0: [3 6 8 5 8 6 2 2 6 6 4 6 3 7 4 4 2 6 5 5 3 3 4 7 8 7 1 5]
1: [8 5 5 6 6 5 4 3 7 2 4 5 4 4 5 5 3 5 9 7 3 5 9 6 7 3 2 4]
2: [5 3 3 3 2 3 7 5 4 5 9 2 5 5 7 7 6 7 5 2 6 5 4 2 2 0 5 3]
3: [6 3 3 5 8 4 6 5 7 4 7 1 5 7 3 5 2 8 5 4 4 9 3 4 6 3 4 5]
4: [8 6 5 6 5 3 5 5 5 0 4 7 5 3 4 5 4 2 9 8 3 4 8 3 6 4 2 4]
5: [6 4 4 4 1 5 5 5 4 1 3 7 4 1 6 4 7 2 7 5 5 2 7 5 2 3 5 3]
6: [6 4 4 4 6 6 5 2 6 7 6 3 5 6 5 5 4 5 6 3 6 7 5 5 6 1 4 5]
7: [6 6 4 3 3 6 3 5 4 6 3 6 3 4 5 6 5 4 5 5 5 4 8 8 3 4 3 5]
8: [2 4 4 4 6 4 5 4 5 6 7 4 4 6 4 4 3 5 2 3 5 6 2 4 6 4 6 5]
9: [7 5 4 8 8 3 7 5 7 2 5 1 6 6 4 5 3 5 5 7 2 9 3 1 7 3 6 6]
10: [2 4 5 1 3 5 3 5 4 6 4 7 2 4 4 5 4 3 4 3 6 2 6 6 3 6 3 4]
11: [6 4 4 4 1 5 5 4 4 2 3 6 4 2 6 3 6 3 7 4 5 3 7 5 2 3 5 3]
12: [5 3 3 3 1 3 5 5 4 2 3 4 6 2 6 3 6 5 5 3 5 3 4 3 1 3 6 3]
13: [3 4 6 2 6 6 3 4 4 7 6 6 3 6 6 5 4 5 6 2 6 3 5 8 5 6 2 4]
14: [3 6 5 8 6 5 5 4 6 7 4 3 4 6 4 4 4 5 5 4 3 7 2 5 6 5 6 7]
15: [6 5 4 7 5 2 5 5 4 3 3 4 6 4 2 3 4 3 3 8 4 6 4 2 7 7 6 6]
16: [5 6 5 8 5 1 6 7 6 2 5 4 6 5 2 5 4 5 4 7 2 6 1 0 5 5 6 5]
17: [1 5 4 0 4 7 1 4 5 6 4 8 2 2 6 5 5 4 5 2 6 0 6 9 2 5 1 3]
18: [6 5 4 6 4 2 6 8 4 0 3 6 8 2 5 4 5 2 5 9 3 5 6 1 5 3 5 5]
19: [6 4 3 3 1 4 5 5 3 0 3 6 5 1 6 3 7 2 6 5 6 2 7 5 2 3 6 3]
20: [3 4 5 7 4 2 8 9 3 1 5 2 7 4 2 5 5 4 1 6 2 7 0 0 4 6 8 5]
21: [4 5 5 4 5 5 4 4 6 7 6 2 3 6 5 6 4 7 5 3 5 5 3 5 4 2 3 5]
22: [6 7 6 9 9 5 6 3 8 2 5 3 4 6 3 6 2 6 7 7 1 8 4 4 8 3 2 6]
23: [8 6 5 9 6 2 6 6 5 2 3 5 6 5 3 4 4 3 5 9 3 7 5 1 8 5 5 6]
24: [4 4 4 6 4 5 6 5 5 5 5 4 5 5 6 5 5 5 6 2 4 6 3 2 4 2 7 4]
25: [2 7 6 8 7 3 4 5 4 5 2 3 6 6 2 2 2 4 0 5 4 7 0 3 7 9 7 7]
26: [5 3 3 3 1 5 6 5 4 5 5 5 4 5 6 6 6 5 5 3 6 3 6 4 2 2 6 3]
27: [2 5 6 5 7 4 3 3 5 6 5 5 4 5 3 4 3 5 3 4 5 4 3 7 6 8 3 5]
28: [7 4 4 8 4 3 8 5 5 2 5 3 6 4 5 5 5 4 6 6 4 6 5 1 5 1 8 4]
29: [2 7 7 8 8 6 4 3 7 8 4 3 4 6 2 5 3 6 3 6 2 6 1 5 8 7 4 7]
30: [8 4 3 3 2 4 6 7 3 2 3 5 5 2 5 5 6 3 6 5 5 5 9 4 2 2 6 4]
31: [5 5 6 4 5 7 3 1 7 8 6 7 2 7 6 4 5 6 7 2 4 3 6 8 5 4 3 5]
32: [5 3 4 7 6 2 7 5 5 1 6 2 7 6 4 3 4 6 3 6 4 7 2 0 6 4 7 4]
33: [4 3 4 0 2 5 4 4 2 5 4 5 5 2 5 4 6 3 2 3 7 1 6 6 2 5 5 3]
34: [6 2 3 5 5 3 6 4 4 5 6 2 7 6 5 3 5 5 3 4 6 6 3 1 6 5 8 5]
35: [5 5 5 3 5 6 3 3 4 6 5 7 2 6 6 5 4 5 7 4 5 3 8 9 5 5 2 4]
36: [1 2 3 3 6 5 4 4 3 9 5 0 5 6 4 2 2 6 0 1 6 6 0 5 5 7 7 6]
37: [2 5 6 0 4 7 1 3 6 7 3 8 2 3 6 4 5 3 5 3 5 0 6 9 2 4 1 4]
38: [7 5 4 9 6 2 6 5 5 1 3 5 7 4 3 4 4 3 5 9 3 7 5 1 7 5 6 6]
39: [7 4 3 5 5 4 5 3 6 4 5 3 6 6 5 3 4 5 7 4 5 7 5 4 5 1 6 4]
40: [4 4 5 2 2 5 3 4 3 4 4 6 3 3 6 5 5 4 6 3 5 2 7 8 3 6 3 3]
41: [8 6 5 9 7 3 6 4 6 0 5 1 5 4 4 5 3 5 8 9 2 9 5 2 8 2 4 5]
42: [8 4 5 7 6 4 5 4 6 2 6 3 4 4 4 5 3 4 8 8 3 7 6 4 7 3 5 5]
43: [8 8 6 9 6 2 6 5 7 0 4 5 5 5 2 6 3 4 8 9 1 7 6 1 8 3 2 5]
44: [3 4 5 1 1 7 3 4 4 6 4 7 3 3 8 5 7 5 7 3 5 1 8 7 1 3 3 3]
45: [7 4 3 4 1 4 5 5 5 0 4 7 6 1 6 4 7 3 8 5 4 3 8 4 2 2 5 3]
46: [0 5 5 5 7 6 3 4 5 8 5 4 4 5 5 4 4 6 3 2 4 4 1 6 5 7 4 5]
47: [1 3 3 3 4 3 6 7 4 5 4 3 6 4 2 4 5 4 0 5 5 4 1 1 2 5 6 4]
48: [1 4 5 3 4 7 5 3 4 9 7 4 3 6 6 5 6 5 2 0 6 4 2 5 2 3 7 5]
49: [2 6 6 6 8 6 4 3 6 7 4 3 4 6 3 3 3 5 3 5 3 5 1 6 7 8 4 6]
50: [6 2 4 3 2 5 5 5 3 4 5 5 5 5 7 3 7 4 6 3 5 3 6 4 2 3 8 4]
51: [8 4 2 9 5 1 8 6 3 0 4 3 8 4 4 3 4 4 4 8 4 8 4 0 7 3 7 4]

[4 4 5 2 1 7 3 3 3 5 5 8 3 3 8 5 8 4 8 3 5 0 7 8 1 4 3 2] 44 40 17
[1 6 5 4 4 5 4 6 4 9 3 4 3 4 4 6 5 5 3 3 4 4 2 6 3 6 5 5] 46 27 10
[3 6 8 8 8 6 5 3 8 9 5 3 4 8 1 5 3 6 4 5 2 6 1 6 8 6 4 7] 29 49 14
[6 4 3 6 8 3 6 5 7 3 6 1 5 7 4 5 2 8 5 5 4 9 3 2 7 3 4 5] 3 9 32
[9 5 5 6 6 6 4 3 6 4 4 4 4 4 4 5 4 4 9 7 4 7 9 7 6 4 3 6] 1 42 4
[0 1 4 2 5 5 4 6 2 9 6 0 3 6 4 3 4 6 0 0 7 6 0 4 4 6 8 7] 36 48 8
[5 4 4 2 1 6 3 4 3 3 3 6 4 2 6 5 6 3 6 3 6 1 8 8 2 5 3 2] 40 44 11
[5 4 4 2 2 5 3 4 3 3 4 6 3 3 6 6 5 4 6 4 6 2 8 8 2 5 3 2] 40 7 44
[0 2 3 3 6 5 3 5 2 9 5 0 4 7 4 3 2 7 0 1 7 6 0 5 5 9 8 6] 36 46 8
[2 2 3 4 2 3 6 6 3 4 5 1 7 4 4 3 6 5 1 3 5 5 0 0 1 4 9 5] 47 34 20
[6 5 4 5 7 6 5 3 5 8 4 2 5 6 4 4 3 5 4 3 6 8 4 5 6 3 6 6] 6 14 39
[3 7 7 8 7 6 4 3 8 9 4 3 4 7 2 4 4 6 4 6 2 6 1 5 8 6 3 7] 29 49 14
[2 1 3 1 2 5 4 5 1 6 3 4 5 3 6 3 6 4 2 2 7 2 4 5 1 5 7 3] 33 12 50
[3 4 5 1 1 7 2 3 3 6 5 8 3 3 8 5 7 5 7 2 5 0 7 8 1 4 3 3] 44 40 17
[5 3 3 0 1 5 4 4 1 4 4 5 5 2 5 4 7 3 2 3 7 1 7 6 1 5 5 3] 33 40 19
[0 2 3 3 6 5 4 4 3 9 5 0 4 7 4 2 2 7 0 1 6 6 0 5 5 8 7 6] 36 46 8
[2 1 2 0 2 5 4 5 2 7 3 6 5 4 5 2 5 4 1 1 8 0 5 5 1 6 6 3] 33 10 26
[3 6 5 7 3 2 5 6 3 3 2 5 6 3 4 3 5 3 3 5 4 5 2 2 4 7 6 5] 15 16 47
[4 7 8 8 8 7 5 2 8 9 5 4 4 7 2 5 3 5 6 5 2 7 2 5 8 5 3 7] 29 14 49
[7 3 4 1 5 7 4 2 6 7 5 5 4 7 5 5 4 5 7 4 6 5 8 7 5 0 4 4] 6 35 31
[5 4 5 3 2 6 3 4 3 4 4 6 3 3 7 6 4 4 6 4 5 2 8 8 2 5 2 3] 40 7 44
[5 5 3 5 3 3 6 7 4 0 5 6 6 3 4 4 7 2 4 6 3 4 5 1 3 3 6 5] 18 30 28
[6 6 6 5 3 3 4 5 5 2 3 7 4 3 3 6 4 3 5 7 3 3 6 4 4 5 1 4] 4 7 5
[5 4 4 1 2 5 4 5 2 5 3 5 5 2 4 4 7 3 2 4 7 2 6 5 2 5 5 4] 33 10 40
[3 7 8 9 8 6 5 3 7 8 4 3 4 7 1 5 3 5 4 6 2 7 1 5 8 6 4 8] 29 49 14
[5 4 3 6 8 3 6 5 6 3 6 1 5 6 4 6 2 8 5 5 4 9 3 2 6 3 4 5] 3 9 32
[2 5 4 3 3 7 4 3 5 9 6 3 3 6 5 5 5 5 3 0 6 4 3 6 2 3 5 5] 48 21 46
[4 6 5 7 4 2 6 6 5 2 5 4 5 4 2 5 5 4 4 6 2 5 2 1 4 4 6 5] 16 15 20
[4 5 5 2 1 7 3 3 4 6 4 7 3 4 8 5 8 5 7 4 5 1 8 7 2 2 3 3] 44 40 7
[1 2 3 4 3 4 6 7 3 5 4 1 7 4 4 3 6 5 0 3 6 6 0 0 1 5 8 5] 47 34 20
[3 4 8 3 8 8 1 0 6 8 6 6 3 7 4 3 3 5 5 4 4 1 3 9 7 8 2 5] 0 27 13
[5 3 3 6 8 3 6 5 6 3 6 1 5 7 4 5 2 8 5 5 4 9 2 2 6 3 4 5] 3 9 32
[7 4 4 8 4 3 7 4 5 3 5 3 6 5 4 5 5 4 5 7 3 7 5 1 6 2 7 5] 28 38 9
[5 5 4 5 4 2 5 8 3 0 3 7 8 2 5 4 5 2 5 9 3 5 7 1 5 4 5 5] 18 38 4
[2 5 6 4 6 5 2 3 5 6 6 5 4 6 4 5 3 5 4 3 5 3 3 7 6 8 2 4] 27 13 46
[7 5 5 8 6 3 6 4 5 2 5 3 4 4 4 5 4 5 7 7 4 7 5 2 7 4 6 4] 42 41 28
[5 4 4 3 3 2 5 6 4 1 5 4 5 3 5 5 5 5 5 5 4 4 4 3 3 4 3 3] 12 11 26
[2 3 3 2 2 4 5 6 2 8 3 6 5 3 4 2 6 4 0 1 8 0 4 4 2 8 7 3] 33 10 47
[6 5 5 4 4 6 3 3 3 5 5 7 3 5 6 5 4 4 7 5 5 4 8 9 5 6 3 4] 35 7 40
[2 2 2 1 1 4 4 5 1 7 3 6 5 3 5 1 6 4 0 1 8 0 4 4 2 7 7 3] 33 10 12
[6 5 3 4 4 3 5 8 4 0 2 5 7 2 4 4 6 2 4 8 3 5 7 3 3 4 5 6] 18 30 19
[6 5 6 4 6 7 3 2 4 7 5 7 3 6 5 5 3 5 7 4 5 3 7 9 6 5 2 4] 35 31 13
[2 4 5 8 4 2 7 9 4 1 4 3 6 4 2 5 5 4 2 7 2 7 1 0 4 6 7 5] 20 16 32
[4 6 6 7 5 2 6 6 6 2 4 4 5 4 2 5 5 4 4 7 2 5 2 1 5 5 5 5] 16 15 38
[4 6 5 7 5 2 6 7 6 1 4 5 5 4 2 5 4 4 4 7 2 5 3 1 5 5 6 5] 16 15 38
[8 7 5 9 8 3 7 4 7 0 5 0 6 5 4 5 3 5 8 9 1 9 4 1 8 1 4 6] 41 9 22
[6 3 3 6 7 4 7 4 6 3 7 1 5 6 4 6 3 8 5 5 4 9 3 2 7 2 5 5] 3 9 32
[0 1 4 3 6 5 4 4 3 9 5 0 2 7 3 3 3 6 0 0 7 6 0 5 5 8 8 7] 36 8 46
[4 4 4 4 4 4 6 5 3 6 4 3 5 3 4 5 5 5 4 3 6 5 4 2 4 4 5 4] 24 26 34
[6 3 3 6 8 3 6 4 6 3 6 1 5 6 4 6 2 8 5 5 4 9 3 2 6 3 5 5] 3 9 32
[2 5 6 4 6 5 2 3 5 6 6 5 4 6 3 5 3 5 4 4 5 4 4 7 6 8 2 4] 27 0 13
[7 5 4 5 4 6 3 2 5 5 5 5 3 5 7 4 4 5 8 4 5 5 8 9 5 3 3 5] 35 7 31
[6 5 5 3 5 7 3 3 4 6 6 7 3 6 6 5 3 5 7 4 5 3 7 9 6 5 2 4] 35 13 31
[2 2 3 1 2 4 3 6 2 8 3 6 5 4 5 2 5 5 1 0 8 0 4 5 1 7 7 3] 33 10 48
[6 4 2 3 6 6 6 3 4 8 5 2 5 6 5 4 5 6 4 2 7 7 4 5 4 2 7 5] 6 39 21
